In the data rows, the value 128 means zero.
Some points, each followed by its number:
[117  93 182 126  95  82 114 129 220  41  75 197  99 133 220 255 181 164
 163  78 165 165 101 209 173 110  95  14 150  53 194  97] 0
[116 102 107 112 144 136 117  88 138  94 119 117 111 147 175 100 164 103
 173 163 106 150 111 115 110 153 156 104  98 147 204 133] 1
[110 185  99 174 131 106 115 155 115 162  93 155 107 120 138 122 101 113
  87 111 113 138 131 118 164 118 101 134 103 121  98 207] 2
[100 193 151  99 139 142  94 100 124  96 144 168 162  90 122 148 131 143
 100  90 123  94 112  81 148 131 103 153 143 113 120 196] 3
[105  81 112 192 145 126 160 105 149 166 154 121 130  88  78  98 121  82
  96 127 104 202 167 117 114 129 124 186 105 128 118 142] 4
[ 91 150 140 107 135 173 129  77 113 113 119 153 211 108 163 175 132 179
  88 128 255  83 154 156 123 134  97  95 176 117 119 111] 5
[139 105 103 136 180 129 118 104 144 118 105 119 115 153 175 122 143 106
 171 167 105 115 122 113 116 183 113 127  94 117 178 119] 6
[ 99 110 141 131 113 153 122 183 119  81 110 144  93 137 114  92 157 196
  90  89 118 108  98 110  98 117 138 150 148 162 108 115] 7
[ 96 132  49 124 150 105 119  94 125 138 139 151 206 145 208 169 107  83
 188 176 181  72 118 203 177 183  97 132 162 114 129  89] 8
[137 129 173 113 108 145 134 119 126 112 114 151 147 118 117 129 146 168
 116 103 143  74 112 174  69 100 141 101 202 131 104 107] 9
[104 104 124 113 114 119 122 140 119 125 126 148 107 111 110 107 126 166
  98 114 113 173 124 125 103  96 149 109  97 164 113 136] 10
[152 102 127 125 141 141 105  75 145  83 155  93 189 159 148 182 153  88
 166 146 163  86 105 134 152 195  97 142 137 124 131  85] 11
[108 193 178 114 106 143 118 127 118 115 121 189 140  94  91 164 116 159
  93 107 185  94 119 145 118  89 105 113 214 118 108 125] 12
[100 172 143 103 109 116 115 145 130 136 124 135 115  97 101 140 118 111
 104  95 125  86 138 111 169 103  94 117 137 105 106 149] 13
[167  98 120 130 119 139 145 109 115 106 128  73 139 161 149  94 170 170
 137 172 107 176 101 170 101 163 249 143 128 206 204 120] 14
[159 100 112 117 168 124 129 109 147 113 117 107 115 156 181 103 154 104
 191 182 111 125 111 125 115 163 143 126  95 119 194 125] 15
[205 117  93 174 118 101 148 132 117 184  95 125 106 122 172 106  87 115
 134 179  95 141 141 127  92 144 176 129  92 138 163 150] 16
[145 103 110 110 108 119 148 146 140 164 128 104 114 119 133 103 121 109
 135 136 106 174 154 117 105 104 177 103  91 143 159 143] 17
[103 153 135 106 126 122 115 125 142 135 140 136 123 101 124 130 122 115
  98 102  91 112 148 100 155 116  88 137  84 106 113 177] 18
[102 102 152 120 104 140 114 145 116 100 117 149 134 132 118  95 156 195
  95 100 142 106 100 122 101 110 142 114 153 154 103 103] 19
[138 102 138 124 142 160 106 110 117 108 127 114 194 160 161 174 159  97
 144 149 161  95 114 154 107 169 100 124 161 118 109 103] 20
[ 95 121 153  73  98 127 137 164 144 100 131 133  91 169 100 124 151 150
 140  79  61 195 110 104 143 138 113 152 118 140 158 185] 21
[ 88 189 183  84  89  80 103 145 119  98 146 169  92 116 127 193 125 168
 120 102 176 132 125 138 146  59 105  62 187 119 118 155] 22
[101 123  78 108 162 143 120  99 144  95 116  81 106 183 169 147  86 139
 181 152  38  97  77 150  78 145 127 137 115  84 110 101] 23
[135 107 171 100 137 157 135 146 143 105 123 113  63 116 166 124 141 142
 208 193 125 121 121 102 146 135 143 152  68 116 208 123] 24
[134 155 189  66 119 167 117 116 128  95 140 200 192 145 154 112 145 185
 111 113 177  55 100 132  79  68  96 140 165 163 102 141] 25
[109 196 163 136 107 177 140 161 123  96 109 174 116 111 112 121 122 149
 105 114 163 105  87 117 137  95 100 107 207 135 127  92] 26
[120 187 150 123 151 140 104 104 157  99 122 152 162 122  93 142 105 103
 108 112 124 127  97 112 134 122  71 116 207  95  81 126] 27
[132 213  91 172 160  81 137 127  63 116 120 205 130  92  86 114  85 130
 137 155 158 194 134 115 166 142  38 160 153 177  94 147] 28
[ 92 184 147 111 115 118 116 150 123 137 140 157 116 106  96 151 106 115
  95 110 147  84 159 109 178 112  93 124 124  95  92 160] 29
[148  70 120 114 124  92 145  82 102 172 149 119 130 112 194  92 170 125
 150 169 115 177 156  88 116 115 186 103  73 121 174  96] 30
[103 214 149 111 116 119 112 135 110 145 118 187 120 108 106 165 116 102
 103 109 161  96 153 120 195 104  99 147 127 110 107 161] 31
[157 102 121 114 113 119 157 128 119  93 128  94 111 170 180 100 165 146
 217 174 105 136 120 140 117 142 195 113 110 159 193  98] 32
[144 103 155 119 136 162 113 105 115 121 117 109 198 162 143 179 153 107
 146 149 172  92 108 159  98 176  92 115 172 105  96 100] 33
[108 112  92 129 129 116 117 163 132 124  94 147 119 119 135  90  96 172
 117  99  79 146 106 127  81 124 156 115  90 141  92 151] 34
[109 178 172 115 115 128 117 153 111 104 119 168 116 115 112 144 114 162
 105 110 166  95 125 131 140 103  98 105 188 112 106 126] 35
[ 82 112 116  85 131  86 143 133 126 135 128  70 117 112 111  89 145 116
 148 111  80 126 109  84 121 118 134 109 106 123 171 124] 36
[ 92 101 112 105 151 129 115 107 116 116 114 103 108 140 149 100 156 148
 130 146 105 170 111 120 105 135 159 115 105 148 177 134] 37
[153 127 106 168 111 113 144 100 133 127 142 131 119 111 112 115 111  90
 125 142 100 145 148 107 162 132  92 156 101 132 112 129] 38
[146 133 136 255 171 104 119  87 125 154 107 199 115  81  73 100 132  59
  85 101 151 115  79 131 144 201 126 192 156 144 209 114] 39
[222 100 116 135 129 114 151 110 140 158 152 102 107 130 146  98 119  98
 176 180 108 116 143 137 101 132 149 138  88 110 162 114] 40
[ 78 144  79 135  59 140 120 114 162  70 149 105 132 179 153 175  90  27
 211 106 217 147  89 204 166 171 204 142 198 140 164 120] 41
[132  81 125 171  74 149 140 107  99 156 117 104 112 123 100 140  42  88
 118  79 120 196 193 127 114 118 179 124 148 102 151 115] 42
[ 56 168 154  63 130 110 188 132 139 212 171  75 103 132  79 100 119 140
 144  46  72 186 149  48  86 150 163 163 119 132 113 137] 43
[ 99 103 132 112 116 136 112 121 114 109 114 116 123 134 129 102 158 190
  99 109 107 158 113 126 100 105 155 110 130 159 143 116] 44
[ 91 117  91  99 134 131 131 104 124 120 118 100 101  83 166 111 122 191
 104 128 145 133 146 110 122 113 147 100  94 128 154 134] 45
[106 162 115 130 124 145 109 130 129 106 113 144 133 107 102 113 120 126
 102 112 149 116 112 111 142 114 104 107 150 127  99 159] 46
[121 101 137 112 130 140 116 116 121 105 121 106 148 147 145 122 152 138
 135 142 137  98 112 148 106 136 110 111 140 136 126 105] 47
[110 101 107 106 116 122 130 142 136 121 118 103 118 138 160 106 160 165
 150 132 110 190 122 112 104 103 199 107  89 165 180 132] 48
[190 107 112 116 146 133 131 119 145 105 129  98 111 143 170 176 138 105
 189 156 108  96 112 142 175 154 101 134 114 110 126 105] 49
[139 137 140 111 113 147 116 163 124 105 118 127 127 133 139 138 152 138
 130 107 160 102 118 127 126 105  96 105 159 107 109 110] 50
[108 173 140 114 107 147 110 131 116 113 112 162 140 116 106 135 127 155
  93 113 170  97 113 122 129 107  93 105 177 107 102 140] 51
[106 139 173 109 137 177 114  99 108 101 118 156 242 151 159 188 146 150
  93 127 236  92 128 182 112 167  97 101 202 136 107 104] 52
[128 102 123 122 111 126 150 175 152 100 122 114  69 145 153 100 140 104
 149 111  87 148 113 120 123 118 137 147  90 131 172 149] 53
[173 108 111 136 156 107 136 107 135 114 124 129 141 141 134 127 133 101
 148 145 127 137 127 154 107 117  95 139  92 136 155  99] 54
[110 171 151 105 119 132 116 139 131 100 129 149 110 114 112 135 111 146
 104 114 163  98 101 119 152 112 102 113 155 113 102 131] 55
[ 28 160  74  77  90  58 111 140 124 154 132 224 125 106 129  52  74 156
 131 105 169  88 111 168 143  85 156 102 162 151  85  82] 56
[119 118 104 163 129 109 149 104 154 190 151 112  95 111  94  83 112 109
  97 110 125 181 175 133 121 142 118 171  91 119 139 141] 57
[103 105 139 110 112 133 113 161 114 108 113 132 117 120 113 103 147 193
 105 107 123 129 121 114 103 107 146 108 131 153 104 123] 58
[159  91 151 109 130 161 125 195 102  81 124  94 111 139 181  98 124 107
 145 119  98  78 135 110 131  94 122  80 130 142  82  99] 59
[122 184 149 114  99  80  83 145 106 145 167 158  85 126 124 182 104 131
 130 156 139  75 170  97 170  78 151  89 135  94 109 141] 60
[160 108 131 140 161 163 101 116 119  99 101 123 207 153 173 226 157 113
 156 160 160  98 102 169 151 203  98 123 169  91  98  95] 61
[110 167 107 171 145 129 115 123 149 145 121 146 117 110 114 111 122 107
 103 116 123 182 120 115 164 130  97 126  99 120 104 172] 62
[111 215 118  96 112 139 102 110 136  94  97 182 127 113 142 170  42 142
 146 125 142  44 103 154 128 108  93 144 143  44  45 129] 63
[220 132  91 255 147  91 157 157  99 196  61 141 161 135 202 148  45 163
  71 174 103 128 131 146  87 241 143 204 112 155 119 199] 64
[121 113 148 124 139 161 112 109 115 103 116 127 213 162 151 172 157 120
 126 146 185 102 114 169 110 170  99 115 179 126 103 110] 65
[117 108 130 114 112 121 116 152 149 103 130  95 113 126 124 105 139 164
 120  99 130  94 117 104 111 110 143 113 124 138 110 111] 66
[115 108 123 114 151 141 118 120 126  99  99 115 120 147 142 124 172 134
 138 152 132 133 112 129 104 132 113 117 116 142 137 114] 67
Which point above is nearest to each new point by angle, seen from the average point of the numbered points? Its number follows each.
[109 154 102 149 130 123 120 124 139 137 121 138 115 109 117 103  97 105
 117 119 115 167 125 121 123 121 102 136  91 117  88 168] 62
[103  64 108 126  99 110 132  66  59 166 154 134 143 108 153  94 138 127
 116 132 104 212 179  66 115 121 164 123  58 159 152 127] 30
[187 121 112 110 118 143 136 142 147 106 122 102 116 139 164 166 140 105
 182 141 136  95 107 139 163 120  93 119 127 104 101 105] 49
[175 109 117 112 106 137 133 154 137 115 121  98 113 142 163 149 124 101
 183 133 113  98 131 128 155 119 106 110 129 108 121 112] 49
[114 135 166 109 112 169 114 108 112 103 115 146 206 152 139 162 153 144
 111 113 198  98 114 154 103 125  96 108 185 129 101 106] 52
[216 106 124 169 153 113 169 101  93 173 167 111 142 122 112 112 105  99
 144 189 102 131 156 148 114 168 119 185 106 121 147 123] 40
[149 111 133 127 112 159 111 139 140 102  99 114 138 116 156 176 171 130
 136 123 122  85  90 126 141 107  92  97 150  91  94  72] 50
[126 114 142 105 123 150 131 111 138  90 115 115 123 166 143 121 143 126
 146 140 132 112  81 143 123 117 116 123 138 148 112 108] 47
[117 132 136 193 196 118 146 111 152 197 130 133 170 127  93 160 112 137
 110 105  54 170 156 125 132 184  68 189 127 123  99  84] 4
[156 104 107 176 197 107 114  63 217 142 255  74 146 133  72 179 104  92
  80 133 182  99 121 131 184 202 134 214  78 137 176  40] 11
[105 213 138 138 127 117 103  93 103 160 122 183 143 122 102 155 109 103
 103  95 154  96 165 123 197 122  95 152 106  90 110 158] 31
[209 134 138 103 126 123 182 152 150 155 152 163 107 147 136  77  93  98
 154 175 130  83 137 138 106  48 139 168  89 161 123 141] 40
[194 104 118 124 126 129 149 140 137 127 132 105  96 138 160  96 135 101
 177 161  92 110 130 122 105 137 156 140  87 113 177 110] 40
[107 110 114 125 106 117 147 147 139 146 127 101 110 118 122 101 128 129
 113 111 108 204 146 115 103 103 170 109  94 161 155 147] 17
[110 209 159 111 165 119  96  69 129 122 161 200 169  70 139 157 130 131
 106  98 119 121 127  63 180 139  87 171  96  76 128 211] 3
[ 96 110 121 118 120 121 125 150 131 144 125 134 115 110 113 102 128 143
 103 109 109 164 136 121 108 109 144 105  95 155 112 151] 10
[ 92 136 176 111 184 133  40  64 251 102 168 250 205  70  18  70 146  18
  61 103 172 152 182 117 138 113  86 168 197  44  55 175] 27
[116 122 144 110  97 113 144 136 129 159 135 155 125 105 101 103 117 159
 126  88 105 174 141 130  68 129 162 106 125 143 123 151] 10
[116 147  90 255 163  97 144 133 111 201  81 137 126 121 172 116  83 133
  63 137  91 182 128 136 131 195 107 175  98 133 111 188] 64
[107 185 110 178 159 115 117 109 128 164 133 152 117 115 109 122 114  94
 102 108 123 186 146 116 196 133 103 160  90 109 108 199] 62
[ 79 164 103 140 146  60 146  94 106 167 108 143 122 108 149 124 147 110
   0  73 128  83 140 110  88  69 132 180 113 168  88 111] 2
[100 124 143 113 115 145 113 133 113 107 112 146 150 126 126 108 147 188
  99 109 154  94 118 128 115 103 125 105 161 150 104 107] 19
[229  68 134 159 117 145 146  87 122 145 152  90 140 155 137 147  90  92
 178 157 127 101 166 131 110 162 155 137 130  99 146 116] 40
[146  98 140 106 108 153 114 123 130 120 122 104 123 157 119 110 144 141
 150 107 131  81 120 134 105 132 113  84 133 107 121  91] 47
[176 103 156 109 157 153 122 117 125  78 120 104 110 152 211 167 136 103
 185 157 104 114 115 166 147 146  94 133 101 150 157 104] 49
[102 101 103  98 134 145 138 122 130  93 132 102 117 191 132 147 148 105
 164 118 107  91  94 156 101 126 117 103 131 105 137 112] 23
[107 158 104 173 150 108 133 111 134 154 132 123 107 103 104 121 115  94
  98 111 111 175 142 123 175 133  97 162  97 106 113 170] 62
[195 119 120 118 143 139 151  98 147 142 162 107  97 147 137 134 118 113
 153 159 125 117 145 117 110 134 147 148  75 119 108 101] 40
[205 115 127 124 123 115 139 108 127 135 147 102 127 129 144 138 110 102
 167 169 106 103 139 137 123 131 115 136  98 108 126 112] 40
[101 211 137 137 125 121 114 119 109 146 124 172 119 114 113 156 113 102
 105 106 148 101 154 114 192 105  98 155 114 109 101 164] 31
[180 255 193 122 108 143 168  86 128 224 137 250 173 103 119 183  92 171
 176  45 165 115 152 171  79 203 176 171 188 103 149 197] 12
[202  92 138 103 200 104 164  63 171  91 135 112  34 141 165 143  63  71
 129 214 113 133  48 161 190 125 150 157  29 134  84  97] 49
[109 126 140 112 158 131 112  90 171 136 167 116 141  69 137 128 132 137
 117  93  58 146 131  70 127 168  91 161  86  96 147 188] 18
[115 103 123 113 113 134 127 152 128 110 117 105 112 128 142 100 145 156
 131 113 110 106 118 121  97 105 141 110 127 136 120 122] 66
[116 147 147 106 150 128 134 141 135  91 112 137  72 112 128 131 101 125
  97 136 132 112  88 130 172 104 113 118 121 115  85 144] 55
[212  82 138 138 169 154 112 104 133 121 136  63 125 117 167 228 135  95
 200 195 104  93 112 142 175 199 101 183 134 102 130 126] 49
[198 107 110 143 176 169 153 143 183  97 101 110 114 126 187 166 134  91
 199 215  99  82  93 150 186 193 101 160 132 147 186  83] 49
[113 144 117  74 158 168 122 185 113 102 166 147 151 119 101 146 156 154
 135 118 179  63 107 153  77 108  78  90 192 119 113  95] 50
[127 123 140  90 108 124 149 163 128 131 135 176 111 134 107  89 115 160
 106 124 125 142 138 122  99  58 152 133  91 181 103 148] 10
[139  82 130  74 138 109  85 120 217 151 153 124 140  89 123  29 115  74
 155 141 131 167 157 117  74 125 161 107 126 103 167 136] 17
[183  86 107 116 120 101 139 110 140 182 163  91 103  76 151 100  94  90
 172 180 108 112 148 133 117 115 150 157 110 128 155 111] 40
[121 112 112 102 116 125 163 218 235 167  81 103  91  47 131  95  92 121
 120 178 109 111 158 124 135 106 157 124 134 162 183 191] 17
[115  74 169  48 163 128  94 220 164 176  76 135  90 139  89  91 166 194
 127  78  52 137 158 113 145  70 118 141 132 153  99 128] 58
[161 103  90 147 142 156 137  96 145  79 136 133 101 120 191 174 125  68
 171 172 106  77 122 116 170 184 100 121 128 126 133 123] 49
[199  85  96 159 127 113 130 188 103 140 109 139  90 106 191 114 102 142
 120 180  96  75 151 108  74 145 144 103 114 148 107 154] 16
[100 130 150 107 103  69 128 135 110 115  96 170  88 193  38 114 113 121
 152  48  97 255 107 125 129 126 161 186  98 177 114 178] 21
[124  57 174 159  62 240 110 103  71 111  94 114 153 204  99 179  58 149
 146  37 195 103 185  92 102 118 189  65 255  96 105 166] 42
[132 193 134 129 130 118 129 138  61 107 130 183 153 107 107 138 125 171
 126 152 193 151 129 134 121 126  48 144 210 168  91 100] 28
[ 86 175 115 197 167 103 130  94 139 181 152 123 157 100  94 148 117  80
 111  97 117 149 123  97 199 167  90 172 104  99 115 148] 62
[179  53 124 162 194 142  99 112 153 120 130  75 129 122 145 216 143  94
 180 177  88 105 117 156 177 184  99 154 131 106 146 125] 49
[127 106 122 141 105 109 161 116 142 149 148 111 115 121 111 102 119  98
 116 122 103 199 160 113 104 111 175 115  93 140 158 122] 17
[ 16 225   0 102  73   0 132 156 136 197 164 250 140  76 200  53   8  96
 141 128 172  21 162 194 216  60  99  86 145 126 113  77] 56
[150 110 149 151 105 131 105 114 119 102 101 142 132 125 119 124 153 121
 115 106 172  81 101 138  88 121 107 110 172 123 142 122] 9
[108  99  98  98 145 124 151 193 140 165 157  98 108 102 101 105 113 113
 126 109 101 178 147 119  89 110 147  99 100 150 145 157] 17
[ 87 114 107 117 139 106 160 128 104 176 130 117 110 129 110 116 133 120
  69  93 110 136 140 124  88  86 149 116  98 150 104 164] 10
[ 99 118 171 106 109 167 114 101 110 106 112 164 226 158 131 145 159 167
 101 119 202 100 110 153 107 128 100 113 199 145 107 110] 52
[115 117 105 115 110 116 155  91 157 155 142  18 141  94  95 105 155 107
 143 106  67 115  69  94 123 133 204 127 143 143 216 130] 36
[119 171  94 192 127 103 129 173 119 164  63 139 102 114 150 103  87 125
  75 116  97 157 125 117 146 140 111 131  93 142  98 230] 2
[107 103 112 112 117 121 132 158 139 142 132 106 116 123 129 101 129 138
 119 121 113 147 138 116 111 100 165 116  89 132 147 161] 17
[102 200 192 144  97 180 152 192 114  72 125 189  66 124  99 121 122 148
  56  74 143 107  85 104 141 132 112 178 190 118 125 110] 26
[166 133 127 115 114 149 136 153 138 108 121 108 124 136 148 152 140 106
 144 122 147  98 108 140 136 101  99 103 152 110 101 108] 50
[167 101 114 115 119 129 141 157 141 131 117 104 115 129 159 101 140 105
 175 144 104 100 140 114 137 106 138 111  99 108 150 137] 40
[163 121 126 161 142 120 140 107 128 149 155 113 151 112 104 159 117 100
 115 150 120  96 140 140 150 159  93 162  91 102 104 110] 38
[106 124  90 119 128 118 126 106 134 122 135 134 155 147 182 126 127  93
 161 144 150  80 115 162 137 144 101 123 142 118 129  93] 8
[120  97 105  96 104 145 133 135 141  99 107 113 115 171 170 127 126 194
 139  95 140 178 130 111  99 109 219 122 123 178 161 134] 48
[178  45 172  91 113 171 101 146 140 110 125  51  76  85 129 157 105 182
 124 117 123  75 111  92 104 100 166 184 172 138  68 149] 66
[105  95 118  98 102 125 130 159 118 156 113  83 101 144 149 116 138 159
 127 106  95 210 143 104 101  96 189  98  87 185 157 129] 48
[152 105 108 137 107 129 161 130 139 146 134 101 109 122 139  92 127 118
 131 144 103 197 138 115 104 108 193 106  98 181 170 104] 17
[116 142 147 108 105 172  96 108 118 130 109 150 149 131  81 130 133 146
 108 101 164  83 105 132 112 126  96  96 190 106 104 120] 51
[200 104 117 119 121 119 143 128 142 132 133 100 114 140 171 108 139 101
 189 176 108  98 137 122 108 122 151 119  96 106 164 112] 40
[119 128 122 106 114 143 111 173 127 103 118 130 102 125 129 119 142 143
 131 113 125 109 118 126 123 108 119  97 151 121 102 127] 50
[ 97 102 121 138 108 146 142 187 127  79 120 120  79 144 131  89 154 167
 105  89  86 128 101 107  99 117 154 149 114 151 136 128] 7
[187 111 144 116 168 125  99 101 107 109 106 131 204 162 122 235 136  95
 183 137 182 114  99 172 146 220 135 146 162  94 104 107] 61
[ 64 245 106 157  78 110 119 111 135 126 146 191 109 124 107 159  77  58
 132  83 190 124 140 141 224  98 164 169 127 126 128 172] 31
[ 96 129  80  70 185 163 144 238 111 111 184 154  77  85 113 131 136 169
 124 127 141  43 110 115  61 139  70  79 187 117 106 121] 50
[249 156 142  61 118 133 179 189 154 135 145 187 113 183 174  77 106  93
 192 195 146  23 116 138 105  12 135 172  94 174 129 152] 40
[156 121 123 114 109 131 126 192 139 117 123 102 113 115 132 100 137 141
 138 117 105  96 137 117 132 106 126 102 133 107 104 139] 59
[ 69 136  79 243 218 135 143 152 105 101 156 148 221 134  52  99 152 111
 130  52 134 152 119 150 181 224 143 216 126 122 116 121] 39
[102 197 136 136 120 118 120 122 116 134 122 171 129 114 109 152 114 105
 103 112 156 100 143 118 181 112  97 144 128 113 102 162] 31
[131 174 175 128 117 211 160 149  97 113 120 166 129 157 115  99 139 156
 104  98 160 108  82 147 100  93 120 118 242 133 128  96] 26
[ 13 152  73  97  90  87 120  91 126 148 143 232 223 129 178  67  93 162
 130 121 208  55 120 196 143  80 106  90 193 169 109  71] 56
[ 90 158 107 157 125 142 108 165 107 123  72 183 135 127 156 126 126 186
  67 109 159  90 110 119  91 127 109  97 203 156 106 173] 51
[193 101 115 155 132 117 159 115 134 173 162  98 124 107 118 101 116 101
 141 164 106 152 164 129 105 134 152 152  93 136 156 112] 40
[183 103 122 115 136 124 118 104 135 122 100 119 125 159 145  93 141 105
 179 172 112 124 107 121 109 158 157 101  91 104 181 110] 15
[ 98 224 149 148 137 121 112 110 117 148 123 197 132 108 105 169 122  98
 114 106 160  97 147 112 204 102  94 164 110 106 103 169] 31
[155 231 102 177 193  86  87  91 137 165 204 220 110 146  53 114  65  80
  93 140 185 132  81 125 200 182 100 115  93  64  80 195] 62
[122 123 108 134  74 198 104  23 122  19 140 176 190 160 147 172 156  13
 179 138 160  90 136 117 149 173  83 110 151 150 166 121] 11
[136 133 131 219 134  69  87 110  99 138  58 200 100  82  74 109 118  82
  61  98 167  60  76 113 123 158 126 117 180 122 178 197] 39
[115 111  90 164 182 121  97 103 156 147  79 142 118 143 167 103 143 126
 139 150  79 108 136  95 100 162  75 122  87 114 147 131] 6
[ 75  48 115 135 161 172 110 107  84  92 103  79 130 157 159  73 136 115
 113 110 113 135 107  93 127 141 205  69 129 140 159 131] 37
[102 127 162 115 105 166 108 109 114 105 112 152 199 146 134 137 152 163
 102 114 183  96 114 151 111 117  96 105 186 146  98 105] 52
[179 150 142 106 148 112 128 103 120 119 167 135 138  90 113 159 119 135
 132 155 110 113 147 108 137 143  78 160  92 123 108 127] 38
[ 85 142 163  82  73 100 149 139 132 119 110 130 122 215  82 116 150 147
 158  91 104 192 117 129 155 122  91 147 132 183 142 187] 21
[157 167 116 136 109 100 102 200  76 154  69 153  78 132 150 134  85 154
  76 121  92 107 139 124 148 131 122  97 121 137  90 200] 2
[173 119 140 125 172 157 114 104 137 102 125 104 192 149 167 210 147  99
 146 163 155  88 111 169 150 195  98 132 181  96 107 109] 61
[195 134 113 116 107 110 153  95 159 182 146 113  93 146 117  73 115 102
 154 149 128 140 170 159 127 151 135 180  88 105 170 130] 40
[212 107 108 117 115 117 150 128 135 134 144 103 104 131 162 108 132 100
 184 174 109  91 138 127 111 116 137 120  90 110 152 109] 40
[172  99  87 121 163 137 121  99 151 100 117 101 105 150 188 162 101 107
 206 178  87  67 102 148 146 186 104 162  92  76 133  95] 49
[113 127 103 169 106 114 163 128 152 185 154 116  86 115  84  65 111 108
  81  85 123 191 179 138 105 133 140 187  82 137 141 144] 57
[111 123  88 163 200  77 151 101  60 110 127 163  96 130 109  87 112 158
 146 166 103 212 134 164 126 131  97 137 145 191 137 146] 28
[102 141 111 156 133 125 135 139 143 153 130 123 111 105 105 101 114 102
 105 111 114 171 140 114 160 116  96 132  95 128 103 185] 62
[181 117 120 108 121 148 136 138 150 110 131 114 113 132 164 155 139 112
 179 130 116  94 115 132 143 140 105 118 135 106 126 113] 49
[129 182  99 165 157 105 113  78 142  81 101 112 104 175 218 137 168 144
 163 190 120 147  83  98  79 165 184  63 176 157 243 107] 1
[109 119 125 103  90 105 128 142 105 115 111 111  97 111 132  95 102 172
  91  98  93 218 143 149  99  86 171 124  87 194 160 134] 10
[141 101 105 106 117 113 137 158 145 172 148 100 102 123 140 119 116  99
 155 151 109 163 155 111 117  91 182 104 106 121 173 155] 17
[122 241 153 115 128  70 128 128  57 105 126 247 142  95  54 156  73 174
 126 137 210 154 142 130 170 127  73 144 189 141  75 125] 28
[181 125 147 205 161 104 177 120 140 128 147  88 126 151  96 173 105  92
 126 143  50 132  99 118 128 194 100 214 127 110 146  80] 38
[ 71 130  53 116  63 120 117 116 188 116 127 137  58 106 128 104   6 102
 171 101  96 169 105 193  82  85 197 153 110 134  90 147] 34
[181 145  81 206 104  78 148 155  94 190  40 136  94 129 221 108  79 148
  87 169  77 178 120 120  81 148 205 100 102 201 153 201] 16
[131 175 129 201 171 176 137 111 189 135 128 166 117  84 153  79 126 119
 124  95  51 180 102  54 153 153  61 178  99 138 147 172] 62
[191 108 118 124 136 146 133 127 144 100 133 104 111 147 174 165 140  94
 184 157 120 100 101 131 165 151 100 130 121 110 125  94] 49
[195  71 139 142 154 174 126  83 121 106 118  99 133 180 176 223 107  96
 211 152 123  97 142 130 174 199 130 131 148  88 153 122] 49
[106 107 114 114 110 106 126 138 149 134 124  90 115 123 129 103 144 154
 114 114 118 183 124 111 111 108 187 109  91 161 164 131] 48
[107 206 130 134 136 125 112 122 126 144 150 181 106 124 103 167 119 103
  96 116 155 117 145 118 199  94 103 158 116 114 125 167] 31
[ 99 215 155 124 114 119 110 131 124 139 126 185 122 113 102 162 112 102
 106 115 159  98 158 115 200 111  97 149 127 102 106 160] 31
[ 15 161  38  64  85  27  96 103 107 139 121 255 191 126 130  41  61 158
 157 100 194  92 118 193 149  79 169  93 148 157 105  53] 56
[107 108 109 116 111 122 129 146 129 117 111 100 103 125 146 104 147 175
 122 119  94 198 112 122 110 101 193 112  95 180 178 135] 48
[164 126 132  76 103 109 179 110 166 204 163  36  96  67  89  97 109   8
 143 110  54  69 102  61 170 109 107 102 105  84 178  94] 36
[182  98 130 207 154 121 161 111 131 173 169 111 180 113 108 119 119 100
 111 168 103 159 148 152 106 189 117 187  92 129 133 117] 4
[ 91 233 163 120 121  99 126 129 102 107 124 196 147 115  93 167 130 106
 107 108 170  92 140 120 205 113  97 151 155 110  90 150] 31
[117 192 156 170 125 147 108  86  89 152 117 189 144 144  85 194  72  86
 132  71 181 131 177 107 204 114 146 150 144  85 101 189] 31
[104 101 112 111 114 125 131 134 134 120 115 102 111 139 153  96 158 182
 130 118  99 204 116 113 104 108 209 109  95 197 178 123] 48
[107 239 151 137 125 108 110 113 110 138 119 202 129 114 108 178 113 104
 106 106 171  95 146 116 205 106  95 157 131 114 104 159] 31
[183 114 138 104 110 141 125 177 126 125 134 104 107 135 132 119 123 145
 150 111 113 100 154 111 124 109 128  99 122 104  93 122] 59
[216 102 133 157 118 120 163 106 136 153 157 102 149 130 141  98 111 105
 162 190 106 156 152 147 106 142 182 126  93 162 172 106] 40
[102 166 119 163 143 111 128 126 145 164 127 125 114 110 105 115 117  99
 109 105 113 173 143 115 179 127  98 149  93 108 104 190] 62
[142 122 135 107 115 144 123 138 134 106 114 119 131 142 141 126 150 134
 133 120 140  93 111 131 110 102 110 104 143 124 105 107] 50
[142 119 119 105 109 134 132 175 124 114 114  82 118 142 161 120 143 137
 159 111 112 102 130  98 117  95 120 105 124 123 115 109] 59
[189 111 111 124 140  91 158  86 136 184 138 111 111 124 150 122 129  92
 130 163 117 128 151 120  92 119 160 140  94 142 158 102] 40
[116 118 134 104 133 122 116 128 111 126 123 154 121 138 133 112 154 177
  83 114 156  88 111 126 101  95 127 103 152 159 103  96] 19
[101 121 142 185 151 195  85 126 104 137  78 124 121  85  88 151 147 132
  96 102  66 145  69 125 214 114  97 152 139  51  59 161] 62
[227  87 136 108 116 134 130 144 143 136 139  80 103 113 154 122 134  98
 190 175  95  95 128 117 113 109 141 136 104  99 141 122] 40
[101 115 122 105 104 113 134 153 134 127 108 101 116 147 127 104 151 157
 133 108 104 151 130 121 121 109 146 118 109 155 152 154] 48
[195 123 141 108 108 119 119 191 116 118 120 102 110 113 131 119 123 150
 150 135 106  94 153 112 134 108 123 110 127 114 101 124] 59
[214  92 116 129 153 114 164  90 148 148 149 105  91 126 152 106 103  90
 157 205 108 139 125 140 121 140 157 153  73 117 148 108] 40
[133 109 115 217 166 126 151 109 131 170 162 110 176 111 104 137 117 108
 104 152 112 163 148 141 137 201 100 197  94 118 124 109] 4
[116 121  92 125  92 112 138 169 149 136 145 116  84 132 144  88 104 101
 158 113 133 154 122 143 115 107 183  81 109 131 166 164] 17
[135 108 117 220 173 116 150 109 134 169 166 113 178 113 109 141 116 101
 106 149 116 160 142 143 132 205  99 197  98 117 121 106] 4
[105 190 105  96  98 150  94 109 133  90 105 175 126 115 142 154  35 155
 157 116 145  39  90 161 107 106  91 139 163  34  39 121] 63
[193  98 128 131 119 120 140 117 133 140 152  98 116 122 134 138 118 100
 150 157 110 102 150 137 137 123 116 138  89 111 120 104] 40
[104 101 127 115 115 122 125 145 121 137 122 142 108 113 105 101 123 163
 106 114 110 195 144 115  98 101 163  99  94 166 118 137] 10
